In the data rows, the value 128 means zero.
Two rows play each game, the first against the second. How much does the first row win by? 15 is about a draw, 30 a big win and 0 a big loss. Wins can go round in a circle: one row can beat a second, the second a third and the third the first. Each row has two weighted sums of its numbers, A and B, taken from their middle values. A row wins by its A times the other's B, less its B times the other's A.
[112  89 110 110 154 107  94 118 152 154 102 112 127 149 135 137]
[131 109 125 146 138 154 113 132 138 166 151 102 141 104 114 130] >> 15
[ 91 107 128 123 127 161 119 136 147 138 133 121 139 138 146 129]
[104 107  96 121 114 130 134 137 150 128 132 123 117 168 124  84] >> 11
[113 159 149  89  99  91 122 116  98 110  98 170 116 130 176 134]
[130 132 167  99 119 125  99 126 105 136 136 109 132  87 128 160] >> 15
[135 128 142 125 174 160 127 131 131 145 144 139 123 113 131 147]
[146 119 111 126 165 141 124 121 127 147 138 145 112 125 102 138] >> 18
[148 103 152 126 167 113 109 114 167 159 137 113 105 120  97 141]
[128  87 103 123 157 130  88 123 147 157 134 121 133 120  97 158] >> 18
[137 166 154 106  83 102 119 112  86 104 116 157 127  99 142 141]
[121 123 120 132  96  81 130 143 151  88 108 135 169 170 161 118] >> 10
[132 136 171  95  93  90 114 112 112 113  96 141 128 114 163 144]
[110 130 112 116 106  87 134 121 157  93 113 141 134 170 137 110] >> 11
[155 109  81 152 147 121  85 151 127 116 128 153 139 134  65 115]
[124 113 160 102 103 112  82 117 120 135 129 106 147  94 132 160] >> 23
[147 168 106 121 113  63 158 147 102  84 108 164 147 156 163 110]
[126 122 113 141 103  91 134 110 164 105 107 126 135 162 113 117] >> 13
[154 162 173 142 128 123 169 144 102 115 136 107 108 113 161 149]
[121 144 163 100 104 145  87 151  84 117 152 132 168  81 152 167] >> 14
[120 166 171  90  70  92 123  78 104 115  90 148 107  97 153 144]
[145 151 115 114 145 110 147 135 107 110 130 147 108 127 137 133] >> 21
[134 105 116 132 122 123  96 141 134 135 149 100 170 119 111 129]
[133 103 129 138 120 130 119 147 124 142 127 106 154 125 140 148] >> 14
[114 105 149 111 128 137 120 126 156 147 133 108 144 106 160 117]
[146 140 148 137 160 141 137 166 132 129 165 127 167 104 133 180] >> 27
[124 134  99 156 124  95 147 117 148 104  95 120 128 176 122  92]
[124 124  96 159 123 161 127 119 118 164 151 102 138 121 109 133] >> 18
[160 132 130 145 165 161 162 140 115 140 139 136 114 121 118 144]
[109 108 111 136 115 103 120 125 160 105  98 118 126 178 126  93] >> 23
[102 136 137 135 149 140 109 112 156 160 132 108 120 118  85 103]
[143  93 116 178 116 155 116 143 163 130 145 143 181 129 121 147] >> 21
[132 126 109 179 112 148 114 122 149 137 146 135 156 130  72 122]
[141 176 133 118 160 102 131 139 101 123 133 146 108 123 137 113] >> 15
[107 135 143  70 136  82 141 105 152  97 111 154  99 151 171 123]
[131 116 119 143 127 158 126 152 113 139 137 115 149 126 137 149] >> 14
[143 144 112 117 148 141 176 127 100 109 127 129  90 132 130 132]
[138 120 109 157 147 136 119 129 117 170 130  99 133 117 109 136] >> 14
[135 137 141 110 141 133 160 107 120 118 115 138  75 132 154 109]
[148 132 116 119 155 104 165 104 129 134 110 125  83 135 142 123] >> 16
[123  97 118 150 110 147 128 136 138 132 127  91 120 138 132  97]
[120 115 124 132 141 129 174  82 135 153  82 117  41 162 152 119] >> 11
[124 144 152 106 123 131 107 160  87 114 139 122 142 105 138 137]
[124 141 134  83 132 118 159 124 119  89 121 162  92 134 175 112] >> 15
[149 101  68 123 191 129 116 148 122 138 143 138 107 146  61 150]
[120 122 123  99 112  97 127 115 124 110  91 153 128 146 164 140] >> 26
[133 120 131 174 110 142 112 133 150 139 139 137 152 136  96 111]
[132 127 152 169 118 149 108 147 135 131 135 131 152 127 137 117] >> 16
[134 150 120 132 141 136 106 135 108 143 143 119 145  96 104 134]
[128 121 126 141 110  86 152 120 159  98  90 129 141 172 164 115] >> 9
[126 158 140  81  67  89 119 112  95  92 125 160 125 106 134 151]
[110 132 155  76  85 108 119 107 121  87 108 156 122 116 153 143] >> 16
[110 107 112 115 154 158  84 147 139 161 167 144 147 113 123 130]
[107 112 123 132 136 175 110 135 131 149 150 122 147 110 129 144] >> 13
[152 126 117 107 144 112 168 145 120 106 123 141 106 137 143 117]
[130 106 125 135 109 129 102 128 137 146 141  98 146 116 115 144] >> 18
[133 131 102 130 112  85 131 154 133  81 125 142 170 164 131 100]
[120  90 106 124 129 124 118 135 171 147 139 106 118 157  93  94] >> 11
[110 117  92 145 138 133 123 124 149 150 139 106 115 150  89  99]
[120 111 125 141 123 146 108 133 122 146 132 102 147 120 122 128] >> 17
[137 123 142 151 175 162 144 112 134 175 130 120 108 120 117 165]
[131 109 136 146 152 139 114 152 125 151 114 100 148 126 153 116] >> 12
[122 149 162 114 111 140 106 134  87 126 135 111 141  85 133 160]
[110 124 132 157 112 145  90 134 159 117 144 171 177 137 121  97] >> 18
[116 126 105 118 101  76 132 145 138  77 111 145 150 186 137 120]
[138 140 140 188 121 177 140 130 143 133 143 137 141 119 108 117] >> 12
[118 131 112 156 113 170 135 128 139 144 165  96 122 120  85 118]
[136 108 119 152 134 136 104 141 155 115 138 149 152 140 107 115] >> 16
[134 117 134 121 119 118 118 139 122 132 129 112 160 110 140 139]
[134 145 127 148 107  93 144 134 142  92 121 137 152 154 126 102] >> 15
[105 127 129 112 126 141 114 148 124 138 143 132 139 118 139 142]
[122 135  94 134 120 146 128 162 117 112 165 122 153 127  94 104] >> 15
[116 112  94 163  97 104 123 114 169 107 110 104 152 172  95 106]
[116 127 107 128 140 139 102 141 132 147 160 128 157 113  94 143] >> 17
[128  89  86 149 123  81 137  99 166 127  75 123 123 198 130 116]
[128 195 160 108  67 113 148 124  76  93 125 161 135 104 172 128] >> 26
[126  89 112 134 137 119 116 124 141 146 103 104 129 144 120 152]
[131 148 137 105 143 125 149 136 101 114 122 138  88 139 158 107] >> 15
[106 121 145 104 128 138  98 154 145 131 161 136 160 115 142 130]
[141 151 205 119  79 139 121 136  91 129 149 113 163  68 163 175] >> 12
[142 151 111 173 136 143 105 142 128 134 158 141 144 115  50 119]
[108 155 160  57  70  87 135 131  98  65 105 188 124 129 195 144] >> 20
[141 171 133  97  88  89 138 134  77  88 118 180 154 112 153 137]
[120 110  89 171 132 155 148 132 149 148 132  79 131 145 100  85] >> 15
[124 140 161  94 124 110 112 133  95 127 113 109 129 100 139 139]
[135 136 133 173 127 150 125 145 128 127 135 151 155 131 137 120] >> 19
[125 151 120 156  80 102 135 135 124 105 138 136 159 157 141 118]
[141 125 131 141 150 162 165 111 144 152 146 142 106 117 111 146] >> 14
[141 163 146 112 138 118 156 129 109 122 139 134 100 121 135 112]
[101  84 137  79 161 151 109 138 172 118 140 154 123 137 138 145] >> 21
[136 129 125 175 118 145  95 128 132 134 133 146 148 120 116 109]
[146 111  98 132 184 176 155 120 146 145 149 156 109 134  85 130] >> 18
[119 166 167  61  86  96 115 129  94  79 128 186 134 105 164 133]
[ 94  97  89 138 128 151 135 103 160 151 120 104  86 161 111 100] >> 4
[119 121 124 128 118  90 136 151 148  84  95 156 134 195 170  95]
[116 120 103 114 128 139 148 108 124 121 121 141  85 150 161 138] >> 16
[130 100 153 166 115 149 101 108 159 139 124 116 136 115 126 123]
[137 116 162 124 160 148 130 130 142 147 137 138 121 117 146 141] >> 16
[159 164 120 133 145 107 176 128  93 109 113 143 100 129 142 109]
[119 138 118 129  97  90 130 125 145  93 113 139 145 156 124  97] >> 11
[144  92 124 129 183 162 143 119 155 161 133 147  99 137 100 114]
[142 139 112 113 152 104 157 113 136 118 115 140 108 140 143 112] >> 7
[138 129 128 171 108 149  96 135 150 131 149 158 178 112 101 123]
[132 118 132 167 123 140  98 123 154 134 133 142 144 132 108 121] >> 16
[147 159 140 107  81 102 130 134  74  95 126 165 160 106 145 169]
[140 156 143  95  81  84 119 118  98 102 112 169 135 104 148 137] >> 14
[146 117 146 128 178 157 140 132 129 150 136 136 110 118 134 141]
[ 86 113 137  99 124 144 114 127 154 123 130 126 145 128 151 133] >> 11
[106 103 127 120 131 151 106 138 152 149 151 117 146 118 127 135]
[126 106 149 132 139 127 105 136 146 161 138 100 146 114 130 123] >> 13
[107 104 111 121 155 140  93 137 151 150 139 120 143 126 114 128]
[152 161 185 101 119 108  99 157  85 121 156 124 166  76 124 157] >> 14
[124 153 178 102 106 156 132 129  95 108 136 129 140  73 151 169]
[145 121 137 130 165 152 128 130 128 141 145 132 126 116 119 157] >> 22
[129 164 200 116 110 127 103 119  99 137 137 103 155  65 147 164]
[118 119 132 113 166 166 127 123 156 142 145 164  94 135  97 138] >> 27
[113 129  95 131 113  79 129 121 152  98  97 138 132 178 129  84]
[121 171 152  87  82 101 126 115  90  98 111 153 128  95 140 127] >> 22
[122 128 143 131 114 144 130 133 135 136 146 117 158 113 128 154]
[135 126 145 184 133 170 114 148 142 127 144 142 157 132 124 120] >> 16
[114 153 121 148 107 102 150 115 136  97 107 139 134 162 144 100]
[116 108 133 115 122 133 112 141 129 133 141 120 138 126 138 141] >> 12
[131 143 148 112 115 121  94 106 101 136 131 119 142  73 104 166]
[100 131 167  89 119 124  89 113 108 125 115 125 125 103 165 160] >> 1
[156 157 129 131 137 144 178 124 102 111 130 139  98 116 128 113]
[169 138 141 109 150  92 173 144  99 106 117 126  99 135 163 132] >> 20
[123 126 139 103 134 130  97 121  97 130 125 118 124  97 114 170]
[ 87 151 170  86 113 142 108 117  90 119 120 121 117 106 157 155] >> 17
[108 144 106 115  99  93 151 143 148  72 114 175 141 188 140  80]
[141 128  97 181 135 139 103 111 155 146 144 140 161 114  69 120] >> 18
[134 149 157 117  73  99 134  85  89 123  80 128  97 105 153 161]
[128 100 107 129 186 168 144  84 167 161 121 149  97 133  86 132] >> 28
[ 98  86 109 106 122 118 104 135 171 131 132 109 120 170 122  86]
[136 139 133 116 136 120 165 121 114 119 108 137  84 142 154 103] >> 14
[129 122 116 134 129 137 107 142 133 145 150 117 165 109  94 137]
[124 102 113 176 152 141 127 103 162 161 110 137 114 161 110 131] >> 19
[129 126 104 150  99  89 141 134 143 100 114 111 143 172 117 109]
[160 125 102 131 149 118 176 114 123 121 111 117  95 122 123 108] >> 14
[124 140 154 108 112 139  91 137  89 125 147 123 148  88 138 177]
[116 135 138  93 128 125 166 132 117 102 117 153  83 160 176  89] >> 10
[159 152 137 128 109 108 166 112 106 119 120 130  68 127 122 105]
[126 124 129 145 133 155 112 155 132 154 162 104 164 107 101 130] >> 7
[121 115 137 163 123 148 106 128 160 132 128 148 154 136 124 118]
[122 104 107 119 149 114  91 130 135 140 121 108 137 127  99 132] >> 14
[110 128 121 120 117  89 138 136 150  72  99 136 153 176 145  98]
[135 123 132 124 162 144 128 119 146 146 146 140 122 113 113 139] >> 24
[150 166 102 169 104  89 154 143 105  89 105 119 154 150 121  94]
[113 122 165 114 117 131 105 101 104 147 112  90 107 106 146 164] >> 7
[133 149 130 121 143 151 187 120 118 112 129 139  76 139 126 114]
[128  78  93 115 159 119  80 135 156 150 132 104 141 119  90 153] >> 17
[153 113  69 141 151 109 119 144 102 132 115 110 135 136  71 144]
[100 105 132 132 145 174  89 134 142 162 153 118 131 117 135 134] >> 15
[138 133 107 179 137 143 108 131 155 131 151 154 174 127  85 111]
[122 121 145 121 158 160 131 134 141 135 151 142 133 119 136 168] >> 24
[116 137 120 113  85  76 135 141 143  78 108 159 151 167 160 108]
[102 148 155  62  76  84 125 120 104  84 106 191 122 146 184 170] >> 16
[135 150 117 119 143 117 161  97 126 133 116 149  66 139 128 100]
[106 128 130 129 145 141 100 110 155 164 138 106 121 114  86 134] >> 13
[143 149  93 123  95  74 136 142 113  85 125 162 142 163 118  85]
[134 124 185  95 113 121 102 100 121 137 125 116 123  78 126 185] >> 17
[142 124 124 128 159 159 146 115 125 152 142 134  99 117 110 143]
[130 139 121 132 126 143 107 140 114 146 156 126 152  99 109 147] >> 13
[130 108 112 125 145 112 127 115 151 149 109 102 139 131 119 120]
[134 133 147  92  90  85 114 106 109 111 102 136 143 103 153 175] >> 7
[143 116  98 177 132 143 136 124 134 157 135  82 133 126 104 100]
[153 120 118 130 179 158 152 124 125 148 135 135 101 122  98 141] >> 17
[152 139  95 122 158 111 144 124  96 122 119 116  87 132 112 132]
[113 121 140 100 119 126  96 131  95 120 111 121 130 109 139 166] >> 19
[111 107 112 139 142 158 100 133 134 160 143 104 137 121 115 135]
[136 144 123 126 141 130 163 119 127 123 133 144  92 142 132 110] >> 14
[105 109 109 116 141 116 114 122 146 120 101 117 127 152 112 134]
[145  99 134 127 171 141 127 123 148 159 136 141 107 134 110 151] >> 8
[141 151 103 109 161 144 167 143  97 102 136 145  77 134 116  96]
[116 119  88 133 145 124 118 134 148 145 144 112 130 145  99  85] >> 13
[150 136  79 170 124  79 146 118 131 112  96 120 127 165  92 100]
[127 115 123 133 138 130 113 139 120 150 130 109 131 124 121 126] >> 15
[147 153 133 142  95  78 151 137 121 104 114 123 137 151 129 116]
[119 132 137 126 126 144 112 147 125 139 159 129 161 109 133 142] >> 12
[182 154 124 156 148 109 159 120  99 135 123 120 109 107 125 127]
[126 141 144 118 140 116 153 113 121 127 104 136  78 142 160 122] >> 20
[136 135 139 106 142 118 150 115 119 117 117 139  94 121 168 120]
[ 81 123 163  67  98 134 102 122 126 102 122 133 125 114 154 156] >> 11
[124  89 127 127 133 129 105 129 152 165 134  99 140 127 142 143]
[121 115 124 116 131 136 119 149 124 129 134 120 151 120 157 133] >> 16
[148 126 146 144 114 133 110 111  90 154 113  69 140  70 129 163]
[117 121 137 128  95 135 113 116 124 144 132 107 123 116 119 152] >> 6
[133 120  93 120 137 104 115 129 115 130 116 122 123 137 105 135]
[141 131 131 131 161 163 167 146 118 123 140 163  98 142 127 125] >> 10
[132 122  81 146 137 124 121 138 104 144 124 100 110 150 100  98]
[139 136 115 138 134 145 128 158 121 136 159 121 164 109 101 154] >> 7
[142  92 149 125 190 145 139 124 150 154 110 128 114 125 163 153]
[123 133 118 128 134 138 110 148 122 141 160 131 155 111 106 139] >> 16
[143 134 145 180 122 129 114 138 150 140 131 141 161 139 113  88]
[116 137 122 143 120 146 120 144 122 133 145 109 144 126 113  95] >> 13
[132 162 119 116 116 160 186 158  93  84 153 161 101 137 155 129]
[137 142 113 124 140 125 168 116 119 114 120 124 100 136 133 128] >> 14
[130 160 141 114 149 116 161 114 106 126 111 132  77 130 150 117]
[143 149 135 156  92  97 135 132 121 102 122 114 157 140 140 110] >> 12
[ 89  88 136 111 145 140 102 121 169 143 115 121 148 143 165 142]
[125 121 154 105 122 123 103 128 106 121 122 109 133  98 142 169] >> 11
[116 138 168 102 112 127  93 121 104 135 128 108 145  90 137 171]
[123 131 149 108 113 121 100 127 100 139 128 107 135 103 126 160] >> 12
[115 113 147 100 133 128  95 123 107 133  99 122 118 114 152 154]
[113 133 116 133 125 145 107 151 110 138 149 121 143 127 115 120] >> 11
[115 119  86 141 140 151 146 129 137 132 130 121 127 149 112 101]
[117 135  90 130 104 102 124 147 130  78 116 164 146 174 129 111] >> 13
[173 136 127 121 135 103 168 127 121 113 123 135  83 128 113 134]
[116 109 137 128 144 140 102 127 139 161 122 113 138 118 152 127] >> 12
[147 124 132 179 114 132  96 126 147 148 139 140 142 129  87 105]
[ 96  64 142 139 162 113  83  74 179 212  73  74  89 153 152 122] >> 17
[142 135 121 121 144 125 157 135 105 114 121 143 107 138 158 135]
[148 134 106 116 161 122 161 118 106 117 109 132  85 130 136 122] >> 15
[141 141 104 170 126  93 143 136 140 111 116 120 157 166 107 101]
[104 112 132 122 135 151 122 124 150 141 130 113 145 116 150 136] >> 12
[114 113  96 157  87 110 139 116 161  97 109 125 136 175 121 122]
[125 123 113 156  92  82 134 124 161 107 101 122 148 170 131 101] >> 15
[134 132 170 119 103 127 101 129  89 137 123 103 153  85 149 181]
[148  99 120 148  98  81 146 142 140  90  91 111 177 161 172 112] >> 11
[106  77  89 133 134 109 140  91 176 157  85  88  80 175 118 103]
[155 132 117 160 158 152 142 119 120 165 145 116 112 117  88 152] >> 1
[131 129 106 160 122 155 137 140 125 146 159 102 151 115 113 116]
[153 104 105 129 171 159 146 120 145 142 142 151 105 129  97 139] >> 19
[142 119 133 167 135 115  88 109 171 146 136 140 142 124  70 113]
[143 120 102 180 111 157 123 151 128 124 152 159 154 149  97 135] >> 25
[132 163 130 119 125 139 169 130  97  98 129 152 108 125 159 118]
[168 105  95 137 197 120 123 128 117 160 115 135  89 137  81 133] >> 19
[117 142 102 135 113  79 138 139 154 100 111 147 147 185 103  90]
[163 113 120 149 174 134 142 131 114 162 123 126 106 135 125 159] >> 14
[110 113 119 121 115 130 125 144 143 122 143 105 131 144 131  96]
[124 131 172  93 107 119  98 119 117 132 127 114 139  89 133 172] >> 21
[117 124 137 121 126 131 109 121 138 159 140 109 130 100 117 144]
[105 123 118 110 127 150 103 164 134 125 165 141 151 131 111 121] >> 20
[117 131 112 122 142 141 113 159 129 127 159 125 172 118 112 134]
[134 168 140 114 126 126 104 148  62 115 137 128 154  84 122 173] >> 10
[125 120 144 133 121 149 131 139 110 158 127 111 119 112 161 150]
[108 112  98 143 111 138 136 132 136 140 134  97 131 148 128  89] >> 19
[124 123 101 134 121  79 127 127 148 103 107 134 137 175 114 110]
[163 171 113 117 138 109 182 133  92 108 127 156  91 125 142 100] >> 12
[133 140 162 109 106 122  97 130  90 134 130 104 139  86 128 162]
[126 125 142 159 131 134 108 149 157 125 134 160 160 158 138 106] >> 16
[113 128 135 135 146 126  96 109 152 173 135 111 130 120  99 132]
[132 151  99 140 123  82 135 110 135 100 100 137 131 159 126 115] >> 6
[162 125 112 152 166 156 162 120 126 152 141 139 108 127  99 139]
[114 127 133 123 133 141 109 139 134 146 145 130 154 117 134 123] >> 8
[120 138 138 176 113 161 106 140 147 129 157 146 158 127  98 123]
[152 161 107 159  97  85 149 124 125 103 115 144 141 141 108 103] >> 12
[145 116 126 170 133 133 128 133 158 139 125 140 148 141 119 107]
[144 156 144 119 133 124 182 132 111 114 125 144 104 127 182  98] >> 13
[116 107 110 127 149 135 106 114 151 155 128 117 136 126 106 137]
[146 160 137 103 132 117 158 149 100 100 145 150 124 116 162 106] >> 18
[119  98 116 127 126 149 109 144 123 148 138 123 134 134 137 170]
[134  99 137 114 125  92 107 143 138 139 120 101 127 140 108 119] >> 15
